A single turn carries every row of the set below to another of its rows. Some are shown first; where does it send the rows asked next?
gim: [-1.71  6.32  1.68  0.47 -1.17  4.11  1.47  0.06 -0.52  0.85  0.48  2.57
  1.31 -1.43  3.40  0.76 -0.38 -0.92  1.67]
fovu: [-0.44 -0.91  0.42  2.32  5.91 -0.72 -4.26 -0.03  1.78  2.04 -2.86  0.88
 -0.06  1.18 -1.05  0.75  1.94  0.89  1.66]
Gulab: [ 0.08 -0.91  0.22  1.78  6.28 -0.78 -4.05 -0.68  1.32  2.48 -2.59  0.60
 -0.05  1.32 -0.39  1.48  1.81  0.79  1.32]
nilez: [ 2.62  1.29 -1.68 -1.95  1.12  0.35 -1.43 -2.80 -2.33 -2.09  0.32  3.37
  1.02  0.03  0.46  2.12  0.85 -2.46 -6.00]
sog: [-0.02 -0.72  2.21  0.03  2.92 -1.35 -1.56  0.82 -1.55 -2.40  0.07 -0.18
 -4.38  0.40  4.12 -2.04 -0.50 -0.53 -2.23]
Pubu: [-0.43  0.09  1.19 -0.97  1.86 -0.31 -2.40 -1.39 -2.47 -1.17 -0.01 -0.23
 -4.54  0.17  4.61 -1.09 -0.93 -0.73 -2.13]
gapi: [-1.88 -3.14 -2.63  0.80  3.37  2.91  0.13  0.29  0.17 -0.19  1.54  4.23
  2.08 -2.98  4.78  2.70  0.31  1.48 -0.62]
pove: [-2.55  0.27  1.55  0.92 -0.10  0.36 -3.47  0.27 -1.15 -2.50 -1.13  0.73
 -4.77 -0.55  2.28 -3.57 -0.61 -0.30 -0.56]
bap: [-1.32 -0.63  2.41  1.17  1.69 -0.89 -2.23  1.79 -0.74 -3.23 -0.68  0.42
 -4.55 -0.04  2.61 -3.56 -0.28 -0.29 -1.30]
zitul: [ 3.06  0.22 -1.36  1.85 -2.22 -1.86 -2.65  2.44  2.24 -1.64 -1.04 -2.43
  3.60  0.44 -2.42  0.25  0.91  0.80 -0.43]
ged: [ 0.86  4.54  3.28  0.84  2.49  1.54  4.00  2.89  0.17 -0.42  1.41  1.80
  1.90 -0.33  4.39  0.89  0.19 -1.03  0.07]
sev: [ 2.94  1.22 -2.71  0.29 -3.16 -0.72 -3.56 -0.65  0.83  0.18 -0.84 -2.70
  3.40  0.30 -1.25  1.92  0.30  0.55 -0.50]
rabo: [ 3.35 -0.05 -0.05 -0.36  2.88 -1.35  0.02  0.75 -0.87 -4.13  0.38  3.45
  1.28  0.45 -0.44  0.58  1.51 -2.19 -6.23]
kug: [-3.13  3.82 -1.78  0.72 -2.91  2.40  1.89 -0.21  0.87 -1.51 -2.58  1.49
  4.12 -2.29 -1.76  1.27 -1.02 -2.10  0.87]
mog: [ 0.05  2.27 -2.31 -1.01 -1.92  2.10 -3.35 -3.30 -1.90 -2.21 -0.82  4.31
  0.56 -0.96 -1.46  0.54  0.75 -2.18 -4.22]
Fas: [ 0.41  1.56  0.21  1.06  2.02 -0.92  5.26  3.32  1.65 -3.03 -1.24  0.51
  4.85 -0.83 -0.38  1.67 -0.32 -2.17 -1.36]
dabug: [-0.70  4.64  3.69  2.33  1.18  2.00  3.28  4.27  1.19 -1.54  0.63  2.58
  1.72 -0.82  2.53 -1.00  0.45 -0.72  1.26]
goz: [ 2.20  1.00 -2.20  1.40 -3.63 -0.80 -3.68  0.87  1.70 -0.78 -1.32 -2.28
  3.37  0.06 -2.49  0.57  0.64  0.75  0.08]
nok: [-0.87  1.58 -1.03  1.08 -2.03  1.44 -3.13  0.01 -0.19 -4.26 -1.48  4.93
  0.64 -1.22 -3.50 -1.93  1.33 -1.78 -3.40]
diz: [ 1.04  2.44 -1.08 -1.03  1.77 -0.08  4.82 -0.05 -0.14 -0.97 -0.67  0.04
  4.82 -0.75  1.46  4.03 -0.94 -2.53 -1.97]
pora: [-3.12 -2.59 -3.07  1.10  1.85  3.84 -0.91 -0.25  0.21 -0.03  0.97  4.64
  1.89 -3.45  3.99  2.17  0.23  1.58  0.12]
kanok: [-2.98 -3.63 -1.77  2.52  2.85  2.70 -0.02  2.61  1.51 -1.69  0.87  4.85
  2.09 -3.32  2.99  0.67  0.77  1.79  0.24]
lasus: [-1.73 -3.82 -1.83  1.74  4.01  2.18  0.63  2.05  0.91 -1.24  1.46  4.39
  2.19 -2.88  4.19  1.79  0.67  1.58 -0.61]
radi: [-1.06 -0.58  0.12  2.33  5.03 -0.18 -4.77 -0.53  1.70  2.28 -3.13  1.10
 -0.20  0.92 -1.35  0.63  1.83  0.94  2.13]
Namiz: [-2.18  2.47 -0.20  2.10 -0.90  0.63  3.45  3.17  2.21 -3.38 -2.36  1.46
  4.50 -1.81 -2.40 -0.05 -0.34 -1.93  0.41]
Dap: [-2.32  5.69  2.63  2.05 -1.13  3.58  1.70  2.53  0.78 -0.70  0.00  2.99
  1.35 -1.57  1.97 -1.05  0.08 -0.67  2.25]
vona: [-2.03  0.72  0.77 -0.35 -0.01  0.73 -3.57 -1.64 -2.20 -1.29 -0.71  0.35
 -4.82 -0.39  3.50 -2.02 -0.97 -0.54 -1.05]
Tabe: [ 0.25  5.55  2.12 -0.28  1.09  2.84  2.88  0.25 -0.87  1.03  1.41  1.82
  1.64 -0.67  4.94  1.98 -0.29 -1.13  0.36]
pame: [ 4.34 -0.05 -1.39  1.03 -0.95 -2.46 -1.87  1.91  1.69 -1.11 -0.42 -2.97
  3.77  0.90 -1.22  1.44  0.86  0.64 -1.29]
Rorif: [-1.16  3.81 -2.34 -1.19 -1.26  1.95  2.77 -2.20 -0.54 -0.01 -1.52  0.62
  4.29 -1.66  0.61  3.78 -1.41 -2.49 -0.63]
Nodop: [-3.82 -2.81 -2.53  2.17  1.48  3.69 -1.01  1.17  1.03 -0.98  0.61  5.02
  1.85 -3.67  2.91  0.90  0.47  1.77  0.72]
dis: [ 1.17  0.13  0.32  1.49  0.94 -0.65 -1.10  2.45  0.50 -5.39 -0.71  4.42
  1.08 -0.34 -2.82 -1.93  1.84 -1.82 -4.66]
dod: [ 4.28  0.57 -2.21  0.03 -1.48 -1.74 -2.45  0.05  0.83  0.03 -0.29 -3.11
  3.66  0.83 -0.41  2.47  0.51  0.47 -1.37]
zezun: [-0.98 -0.32 -0.26  1.83  4.90  0.08 -4.98 -1.46  1.26  2.84 -3.00  0.92
 -0.18  0.92 -0.88  1.21  1.64  0.79  1.94]
kon: [-0.27 -0.45 -0.22  1.50  5.67 -0.29 -4.52 -1.57  1.04  2.99 -2.68  0.68
 -0.10  1.18 -0.28  1.73  1.65  0.72  1.49]

lasus turns into gapi
sog turns into Pubu
Rorif turns into kug
Now find these:
Tabe turns into gim
zitul turns into pame
fovu turns into Gulab
rabo turns into nilez

